One turn moves every row onto another: examples first, then more rows asked:
zugof: [  2  -9 -16   6  14  -9   2  11   1   3   4 -27   7  -7]
nabif: [ -4 -12  -9  12  -3   9 -11  -2 -19   3  -6 -17  -3  -8]
popum: [ -4   0  -4  18   1  -5  -1  -1  -7 -28  -6  -9   5  -2]
veze: [ 13   3 -14   7 -12  -7  -8 -17  15 -16  -4  14  -1   2]
zabit: [  9  -7  -2  -6  -8  -1  -4  -3  19   0   1  20   9 -28]
gis: [ 14   2 -14  13  -5  -5  -6 -19  16 -16  -3  11  -4  -2]
zotid: [  0  10 -21 -18  -1  -4   1   8   2  17  -2 -10 -13  -4]
suz: [ -3   5  -4  13   0 -11  -2  -2  -6 -30  -5 -11   8  -3]
sol: [ -4 -11  -6  10 -10  13 -11  -2 -19   4  -1 -15  -3 -12]
levuv: [  7  -1 -29 -12  -8  10 -12  -5 -11 -12  -7  -7  -5   8]
pelol: [ 13  -6 -19  13  -2  -7 -12 -18  13 -14  -1  11  -1  -1]
tadeg: [  3 -12   3   0  -7   1  -1  -3  17  -5  -4  19  12 -25]
fudig: [  5 -12   3  -3 -10   1   0  -6  16  -2   2  17  12 -27]
lib: [ -4  13 -18 -17   1   3   1   8   0  18  -1 -16  -4  -6]
fenik: [  3  -7 -15  10  16 -11   4  13   3  -1   2 -23   1  -8]
mefa: [  3  -5  -9  21  -3   9  -6   0  12  -3  18  -9   9 -24]
Nokit: [  6  -2 -25 -13 -12   7 -10 -10 -12 -14  -7  -5  -9   7]
lolus: [  6   2  -4 -12 -11 -13  18  13   3  10   0  -1  20 -16]
favo: [  6  -7  -1 -18 -15 -15  14  13   5   9  -1   0  13 -17]
kimob: [ -1  -1  -6  23  -5   7  -3  -1   9  -7  14  -9  12 -24]
ser: [ -2  -6   2  -4  -1  -6  -6  -2  -5  -5   1 -20  29 -22]
dil: [ -1 -11   4  -6  -5  -9  -9  -4 -10  -4  -2 -18  26 -18]
bokev: [  4   3 -23 -16 -11  12 -11  -4  -8 -12   0  -5 -12   6]
Fuf: [ -1   9 -20 -17   2   3   2   6  -2  17   2 -15 -11  -7]
Lov: [  4 -15   3   0  -8  -5  -2  -7  10   0   0  21  11 -24]
Lom: [ 14   0 -15  15  -7  -3 -10 -18  13 -13  -8   9   0   3]
toler: [ 18   1 -19   8 -14  -8 -12 -18  12 -17  -4   7  -1  -1]
varag: [  2  16 -17 -16  -1  -5   4   8  -4  16  -2 -13 -10  -8]
fav: [ 11 -10   3  -2  -3  -2  -5  -7  20  -2   1  18   8 -24]
zam: [  9   2 -23 -14 -12  11 -11  -5 -12 -11  -4   2 -12   5]
Sog: [ -6  13 -21 -16  -2   2   3   6  -6  17   8 -13  -7  -8]
vaza: [  0   1  -2 -13  -6 -19  19  13   1   8   2   2  13 -15]
dul: [  7   1  -5 -17  -9 -19  17  10   4   9  -1  -4  16 -16]
niv: [  3   2 -27 -14  -7   4 -14 -12 -12 -13   0  -7  -4   7]
ged: [ 10  -2  -3 -22 -10 -16  13  10   3  12   1   0  15 -12]

popum goes to kimob
varag goes to bokev
Now find these:
Lov goes to vaza
zotid goes to zam
mefa goes to dil
dul goes to Fuf
lolus goes to lib

One turn moves every row onto another: examples first, then more rows asked:
ferod: [ -7   3  -6   1  -4   3  -7 -11  -2 -18  -9  22   2 -15   0 -24  -4   3
  -6   8 -11   4  -1  18 -12 -21   3   0]
zifud: [-16   4   4  -5  -8 -13  30 -12  21   9  -3  -5  -4  -2  -1  16   1  -5
 -21   0  10  -8  11  -4  -2  -1 -10 -11]
zibog: [ -7   1  -5   3 -13  -2 -11  -2   7  18 -18   2 -16  19 -13   2   9   3
  10   1   7  16  -3   8 -16   8  13   6]
mobut: [-14   1  -7   4  -8  -4  -8  -1   4  12 -22   2 -14  18 -13  -1  10   7
   9   2   2  17  -6   7 -17  11  17   9]
ranu: [  4   3   4  13  -4  -8  -5  -5  -8   1 -11   9 -10 -12  -1 -13   9  21
  -8  -6 -17  10 -17  11  23  -4   0   4]
nisip: [  8   6  11  13  -7   2   4  -7  -4   5  -5   4  -2 -14  -3  -7  14  29
 -16  -7  -3   6 -11   5  23  -3  -6   9]
kimu: [  5  -4  12 -15  22   4   0  -3   6  -5  -7  -5   7   9 -10   1  -1  -9
  -4  -2   2  -9  18 -18  19   1  -8 -10]
med: [ -6   0  -8  -2 -10  -9  -3  -9  -7  11 -15  -1  -6  25  -6  -3   7  15
  11   0   1  16  -5   5 -17   4  22  -8]
dumeb: [-16   5  -1  -4 -10 -22  27  -1  22  10   1   1   1   7   4  10  -5  -9
 -16  -1  10  -3  11  -7   8  -1 -12  -9]
Muta: [ -6   1  -6 -14  -2  -1   9  -7 -11  11 -22   7 -10  36 -10  -1   8  -5
  -6   6   2  13  -9 -10  -8   8   4   0]
pafa: [ -6   9  -3  -4   0   7 -12  -9   4 -11 -10  10   8 -15   1 -19  -8   6
   1   8 -17  -3   6  14 -11 -22   9   0]
Geb: [-14  -1  -2  -3  -5   8  -7  -8   5 -15 -16  16   2  -9   3 -31   1  10
   1  10 -11  -2   5  16 -13 -15  -1  10]
lalep: [-22   6  -1 -14 -12 -12  23  -7  25   8  -7   9   4   4   1   9  -2  -2
 -20   3   7  -7  15  -7   3   7 -16 -10]
Ripal: [  3  -9  12  -8  25   3   5   1  14  -6  -4  -4  -4   9  -5  -6   1   0
   5  -2  11  -3  21 -17  12  10 -12 -14]
levo: [-18  -5  -2   0  -4   0   0  -5   5 -14 -15  21   7  -8   3 -19  -3   0
  -1   4  -6   3   5  22 -21 -20  11   6]
rab: [ -2  -4 -10  -3  -1  -3  -9  -8   2 -17 -13  18  -1 -11   4 -19   8   1
   1   9 -14   1   5  20 -19 -19   7   2]
kal: [ 13   0  10  11  -7  -3   3  -8  -3   7  -7   7  -6  -8 -14  -8  10  26
  -5 -17  -5  12 -18   6  20   0   3   2]
Liseb: [  3 -15   8  -6  21  -6   5   9  18  -6  -4   0  -7  12 -11  -1   2 -13
   0  -1   6   0  23 -14  12   1  -9 -13]
tuf: [  3 -11  20  -1  24  -1   7   2   8  -5  -3  -7  -3   8 -11  -2   5 -11
  -4  -2   1  -6  28 -12   3   9  -7 -13]
sef: [-14  10 -11  -9  16  -6   9  -3  -8  13 -19   8 -16  21   0  -1   8  -7
   2   6   8  17 -10  -5 -12  13   7   0]
fazo: [-12  10   1  -7  -5 -15  23  -7  27   8   4   7  -7  -1   1  10  -7 -10
 -20  -2  13  -4  11  -7   1   3 -14 -10]
nozo: [-16   9  -1  -5  -8  -9  30  -4  26   8   1   8   2  -7   3  11   1   2
 -25   3  13  -3  12  -4  -1  -6 -11  -4]
vaduz: [  6   7   7  15  -6  -3   4 -12 -13   4 -15   0  -1 -19 -11 -14  10  21
  -8  -5  -6   9 -13   8  20  -3   0   6]
naze: [ -9  -2  -6  -2  -4   3   3 -11   0 -11 -14  15   3 -15  -8 -26   9   3
  -5  10 -13   1   3  19 -17 -23   4   4]
bebu: [-17   5  -9  -9  15 -12  10  -4  -5  11 -20   1 -12  25  -1   0   9  -1
   5   2   9  16  -5  -7 -13  15  11  -1]
pid: [  7  12   5   2 -12   2 -10 -13   4   9  -8   1  -1 -17  -9  -7   7  21
  -7  -9 -12  -1 -14   8  21  -6  -1   9]
Kalif: [  7 -13  18  -3  23   2   2   5   5  -7  -2   0   5   7  -6  -4   9   0
  -6  -2   7  -2  29 -11  13   1  -8  -8]
Nabib: [  5 -18  18  -7  28   1   6   1   4 -11  -4   1  -1  17  -5  -6   3  -8
   3  -8   8  -3  17 -11   5   2  -3  -9]
dur: [  5   8   2   6 -11  -1  -1 -14  -3   4 -13   8  -5 -15  -5 -13   7  34
  -8  -6 -11   9 -14   6  20   1  -3  -4]
vogit: [-19   9   1  -5 -10 -14  32  -3  22  11  -5  13  -2   1  -2  16  -3  -4
 -24  -5   6   0   1  -3  -1   6  -7  -6]
fur: [ -4   3  -6   0  -9 -10  -8  -8  -6  15 -14   0  -7  22  -3   0   3   9
  12   1   6  18   1   8 -16   4  20 -12]
semuv: [  5 -12  16  -8  18  -5   0  -2  10  -8  -1   0  -3  11  -6  -1  -3 -13
  -6  -4  10  -4  25 -14  11   4 -11 -13]
tasas: [-10  -2  -1  -2   4   8   0  -4   4 -17  -9  20   5 -13   4 -19   5   8
 -10  12 -11   1  12  16 -17 -25   4   2]
satos: [ -9  -1  -6 -12  -3  -4  12  -4  -3  10 -21   4 -10  37 -15   1  10  -1
  -4   3   1  12  -5 -12 -12  13   7   2]
gusa: [-17  19  -5 -16   1  -8  22  -6  25  11   0   4   4  -6  -1   9  -5 -11
 -17   1   3 -10   7  -8   2   0 -12  -4]
Fufeg: [-12   7  -9  -9  -8 -17  28  -6  24   4  -8   5  -5  -1   3  17  -2 -11
 -19   4  13  -4   6  -7  -3   0 -11  -4]
fave: [ 14  -9  11  -6  22  -8   4   4   2  -5  -3  -1   0  15  -5  -5   6 -11
   0  -3   2  -3  22 -16  10  11  -9  -8]
kuro: [  8   6   5  11 -10   0  -6 -14  -7   1  -6  10  -6 -15  -7 -15   9  19
  -9  -8  -6   7 -19  10  20  -4  -6   7]
Ropid: [ -9  -3  -7   2  -9   3   0  -7   3 -17 -11  16  -4  -5   3 -24   0   5
  -3  10 -17   1  -6  16 -11 -28   3   6]
rora: [ 14   8   3  18 -17  -6   0  -9  -5   3 -11   1  -5 -11  -4  -6   6  22
  -7  -6  -8   8 -17   5  16   2  -2   9]

Ripal goes to dur
med goes to satos
Muta goes to zibog
Now find these:
gusa goes to pafa
Fufeg goes to rab
levo goes to Nabib
naze goes to tuf
nozo goes to tasas
Ropid goes to Liseb
fazo goes to ferod

One turn moves every row onto another: examples first, then more rows asked:
Zunu: [-10 -10  14  13 -23 -11   2 -14   0   8   6  -8   3   0 -17  -2]
lok: [  1  12   3  -3   9  26 -14  -6  -3  -9   8  -9  -2   7  -1  -9]
Fibu: [ -8   2   3  -3  25   5   1   4  -1  -9   5  -4   8   0  -7 -28]
git: [ -4  15  -9   2  21   5   5   5 -12 -18  10  -9   6  -3   2 -18]
boviv: [ -9 -19  12  -2 -11  -3  11  -1  -2 -10  27  -5  -1   4 -15   3]
fovel: [  9 -16   2   6   0 -12  -4 -12   9   6  -9   8  12 -16  17  -1]
Desun: [  0  -7   6 -19   7 -19  -1  14  -7   8  15   7   0   7  -9 -13]
Volu: [-11   1   0 -18   7 -24  -1  11   2  -8   8   7   5  -9  10 -18]
Savoz: [  6  -5  10  -4   9 -11  19   3   3  -8   6   0  -8  -5  21  16]
bebe: [ -5  13  -3   7  13   9  -7  -1  -3 -22   4  -1  -9   1   7 -21]
zofub: [ -9  15   6   3   1   7   5   1   3 -18  12  -2   3 -10  11  20]
galu: [ -6 -14  -2  -8 -13  -6   6   5 -13  25  17 -17   0  -4  -5   3]
pef: [ -7  19  -4   8  10  12  -5   0  -4 -18   1  -5  -7   4   9 -16]
Ret: [ -2  -4  10  10 -19 -11  14  -8   1 -18  -5 -10 -11   0   4  10]
gisuv: [  0  10   1 -14  19  12  -3  -3 -12   1   6 -12  -9  10  -7  -6]
Buro: [ -4   4   7  -1  30   7   1   4  -5  -4   9  -7   4  -2  -6 -24]
kav: [ 14  -9   3   4   0 -12  12 -18  -3  -9  -3  -1  10 -13   4  16]
Bak: [ -9  10  13  -6  22   8  -3  -1  -4   2  -2  -7 -10   5  -3 -21]
zon: [  0  -4 -15   2  -4 -23   5  -2 -10  16 -14  -7   4  -7   0  -3]
boki: [ -9   8   5  -9  25   1  -1   3  -4   1  -6  -6 -11   9  -8 -21]
bif: [-13   7   3  -5   4  -8  -1   4  10 -21  11   2  14 -20  17  -2]
Ruf: [ -5  12  17   6  -2   7   0   3   1  -1   8   3 -12   8  -4  20]
bol: [  5 -12   9 -11   2   4   5   4   4   6  16   3  13 -13  26   4]
mefir: [  1  -2  19  -6  -1   0  -5   9  -1  10  12   6  -8  16 -17   2]
nupuz: [  5 -15  -7   3  -9 -10  -3  -8  -8  17   3 -16  15  -6 -17  -1]
sem: [-19  -6  -2 -10 -16 -13  13   9 -11   7  20  -2  -9   2   1  -3]
bibiv: [ 15  -6  -3   6  -6  -5   6 -15  -5  -3  -5 -12  23 -14  -1   8]
Mag: [  6   5  -4  11 -13 -17   9 -12  -7   0 -15 -16  -2  -1  -2  14]
fuv: [ -9 -16  15   4 -27   3   0  -6   2   2  10 -15  -1   3 -12   1]
Pap: [ -2 -10  -4   3 -17 -14   2  -6 -13  25  15  -8   8  -7  -6  -2]
sabo: [ -2  -1   9  11 -15 -18  13 -19  -4  -7  -6  -8  -6  -2  -6  14]
lebiz: [ -6  16   1 -14  17  14   0  -6 -15  -2   5 -10 -12   5  -3  -8]
kor: [  6 -24   4   0   3  -5   5   3  10   2  -5   7  15 -17  16  -6]
lup: [ 12 -12  -1   0   0  -9  21  -5  -5 -16   2  -4  10 -13  12  12]
Gemuz: [ -2  -6  -9   2  -8 -21  -1  -1  -4  24  -4   1  -1 -11  15  -6]
Vugul: [  3  -9  -2  10  -9 -11  -5  -9   7   3 -22   0  17 -13   6 -10]
gita: [-17 -10   6  -7 -13  -4   0   9   4  12   9   7   0  -6  21 -12]
lamor: [ -7 -14  -3  -3  -2 -16   3   8   1  24  -7   0  -7  -8  16  -8]
zasa: [  0  -8   6  14 -17 -10  -6 -12   5   8 -13 -11   2   1 -14  -2]
zup: [ -1  10   1  -8  12  23  -9  -8 -11 -14  10  -8  -4   2  -2 -12]
bop: [ -1  12  -6   5  25   0   2   7 -13 -14  12  -6  -6   0   1 -20]
Fovi: [ -3 -13  22   8  -2  -8  10  -3  15 -19   3   2 -14   4   2   7]

fuv goes to Ret
sem goes to boviv
Now find these:
zasa goes to Mag
git goes to Fibu
bif goes to Volu
Pap goes to Zunu
Bak goes to lebiz

One turn moves every row onto another: examples first, then more rows asked:
Dilub: [ 17  -4 -11  -7  -6 -33   0  -9  -4 -17 -13   8   7  23 -13  -1 -23   2
  -7 -25  15 -29]
pavi: [ 30 -10   3  11 -41 -15  -5  -5 -16  15 -13  18   4  24 -25  12 -22  -9
  -7  10   1   2]
Refoz: [ 26 -14   1  14 -43 -15  -5 -11 -16  15 -11  17   1  29 -31  10 -22  -9
  -4   8   1  -2]
lufe: [  9  11  -5  14 -25  -6  -9  -2   0  28 -15   7   3  -7 -20  14 -20 -20
 -10  -9   5  -6]
mul: [ 25 -12   1  11 -42 -17  -5 -12 -15  20 -10  20   1  27 -29  10 -22 -10
  -6  12   0  -3]
Guz: [  2  -5   4 -11 -23   7  10  -7  -2  19  10   0   4  23 -19   1  -7 -22
   2   1  20 -15]
tunak: [  9  -1 -11 -13  -4 -38   0 -16   0  -1  -7  18   2  21 -15  -3 -24   2
 -13 -16  14 -34]
gog: [ -2   0  -9  23 -31  -4  -8 -15  -2  25 -11   3  -2   7 -31  11 -22 -20
  -1 -18   7 -16]
zufab: [ 19 -18 -29   8 -25 -17  -4   6   0  -6   6  24  -5   8  -9  18 -17   4
  14   5   4 -24]
rog: [ 23  -5 -12   2 -12 -31  12 -10   7  -1  -1  17  19  15   6   8  -3  -8
 -10 -32  15 -14]
pum: [ 21   1  -9 -11  -3 -34   0  -4  -2 -13 -14  12   8  17  -9  -1 -22   1
 -11 -20  14 -25]
siv: [ 16 -19 -30   8 -26 -17  -5   2   0  -3   8  24  -8  10 -12  17 -17   5
  14   5   4 -26]
vomu: [ 10  -6   5  -7 -23  10   9   1  -4   7   5  -5   8  24 -16   2  -6 -23
   6  -5  22 -11]
vibab: [ 10  -6 -13  -8  -6 -36   1 -17  -1  -9  -8  13   4  26 -18  -3 -24   2
  -7 -23  15 -34]
pokop: [  5  -7   4  -7 -24   9  10  -5  -3  12   9  -4   5  27 -20   1  -7 -23
   5  -5  21 -15]
fizos: [ 18  -2 -11  -3 -11 -35  12 -14  10  10   3  23  16  13   5   7  -4  -7
 -15 -25  14 -16]
pem: [ 10  -7 -13  -1 -13 -36  12 -23  10  13   7  23  12  19  -1   5  -4  -6
 -13 -26  15 -21]
Zoru: [  8  -1   6 -14 -19   6   9  -1  -1  19   8   1   6  18 -14   2  -6 -23
  -1   3  21 -11]
tes: [  7   0  -7  25 -32  -1  -9  -7  -4  13 -16  -2   3   5 -27  14 -21 -20
   1 -22   7 -10]
paf: [ 16   4  -9 -16  -2 -37   0  -8   0  -3 -10  18   6  15 -10  -1 -22   2
 -15 -14  13 -28]
Kadu: [ 15 -17 -29   5 -25 -20  -5   2   1   2   8  27  -8   8 -11  17 -18   5
  12   8   4 -26]
geki: [ 14   7  -5  21 -28  -1  -9   1  -3  15 -18   0   6  -3 -20  15 -19 -20
  -4 -18   6  -5]
Lasam: [ 18 -10 -13   7 -16 -30  12 -16   6  -4   2  14  17  24  -1   8  -4  -8
  -5 -37  16 -18]
miko: [ 17 -15 -27   4 -24 -19  -4   6   1   2   8  27  -6   5  -8  18 -17   5
  10  10   3 -23]
popub: [ -1   6  -7  15 -28  -7  -9 -12   0  34 -10   9  -2   0 -27  11 -21 -19
  -8 -10   5 -13]
Loku: [ 29 -13   1  13 -43 -14  -4  -8 -16  12 -13  16   3  28 -28  11 -22  -9
  -4   8   2   0]
visu: [ 12  -1   6 -11 -21   8  10   3  -3  11   5  -3   8  18 -12   3  -7 -23
   0   0  21  -9]
Vun: [ 27 -10   2   9 -41 -16  -4  -8 -16  19 -10  20   2  24 -27  11 -22  -9
  -8  13   1   0]
gudut: [ 10 -12 -14   6 -17 -33  12 -24   8   5   6  18  12  26  -4   6  -5  -8
  -6 -34  15 -24]
misi: [ 20 -15 -28   5 -24 -18  -5   8   1  -3   6  25  -5   6  -8  18 -17   5
  12   8   3 -22]

fizos goes to gudut
visu goes to Guz
Now find these:
mul goes to Loku
popub goes to tes
Kadu goes to zufab
paf goes to vibab

One turn moves every row onto another: examples first, then more rows asked:
Fesod: [ -4  -3   6   7  19  -3  10  24 -16  14  -9   2   0  10  -2  -1 -16]
Tepit: [  1 -10  -4   2   7   3 -13   3   7  31   0   5   2   9  -3 -11   0]
nokeb: [ -8  -7   8   0  -9  -5 -14   2   0  -5   9   9  -6  -2 -19 -26 -10]
sapi: [ -4  -1  11   8 -12   6  12 -17  -8  -4  -9   2  -5  25 -15 -16  -8]
poki: [  4  -2   5  -7  18 -10   9  23  -1   8  -8   4  17   5   2  -4 -11]
tutuf: [ -6  -1   6   2   3  -1  12  -3   2 -19  19   7  -5  11  -9  12  24]
dadeb: [  6  -2   4  -2 -17  -5  15 -17  -1   9 -26   7   2   2  -4 -14   4]
gim: [  1   0  11   2   3  -3  14  -3   5 -24   8   8   3  11  -1  21  15]
Nubu: [ -4  -9   3   8  25  -9   8 -17  -2  -3 -13  18  -1  -3   4   5 -15]
sufu: [ 11  -3  -4  -8   7  -3  -2   2  21  13  13  11  -5  10 -11 -14 -12]
vav: [  3   3   0  18  -4  -6  10   0 -12 -17  -2  12  -5   8  -8  22  17]
serub: [-23   2   9   7  10  -3  22  19   7 -10 -17  10  -6  18  -5 -10   7]
Vatef: [-27   1   9  17  12  -3   9   3  14   2   4  11  -7   2 -22   3 -11]
nari: [  1  11 -12   9  -1   0  -2  14 -11  -6  -7   7  -2  17 -26  15  -3]
suv: [ -8  -2   4   3  15  -8  25  10  -2 -15 -24  18  -7  14   6  -9   1]
gekes: [ 11  -9  -7  -2  -8   0   9 -17 -13  10   1  10  -3 -14   1 -12   4]
tupi: [ -2 -16  12 -11  -1  -6  -7  -7   2   5  -1  13  -3 -14   2 -21  -7]
Nez: [-9 -4 11  9 -2 -1 16  1 -1 -1 -2  5 -2  3  4 24 26]
lir: [-3 -5  4  1  1 -2 11 -3 -3 -4  4  7 -3 -2  1 15 35]
nutoz: [-12  -7   8   8  -5 -12   0 -10  -9  17   5  18 -12  -2  -6 -20 -12]
zegu: [ 10  -1   5 -21  14   7   7   5   9 -11  -2   3   8  10  -3  15  -6]
dovof: [  1  -4  14  -9 -16  13  12  -2  11  -5 -12  -5 -11   1 -17 -15   2]
vip: [-10  -3   1   2   8  -3  12  21  -1 -17 -29  10  -4   6  -2 -11  13]
Bekun: [  0   1  -3  12   3  -8  15 -11 -16 -11   8  14  -8  10  -4  14  24]
Pugam: [ -4 -10   5  -6 -11  15  -2   0   1   3  14  -6   1 -10 -15 -16   9]
saluv: [ 14  -8 -11   6   9   4 -10   3  -4  13   1  10 -19   8 -11 -10 -12]
rariv: [  5   4   0   0  13  -7  11  33  -3  -2  -3   4  -1   3 -15  -4 -17]
Sim: [ -9  -6  -1   5  10  -2 -13   8  10  -9 -17   8   9 -16 -16   1   4]
gof: [ -5   0  -1   6  -8   2  14 -18  -8   4  23   8   0  11 -13 -17  -7]
futoz: [ -9   3   4   0   8   1  18   3  -2  28 -10   7  -2   9   2  20   3]

tupi goes to nokeb
rariv goes to Fesod
Now find these:
lir goes to tutuf
saluv goes to Tepit
gof goes to gekes
zegu goes to nari
Nez goes to gim
serub goes to suv
Vatef goes to Nubu
sapi goes to dadeb

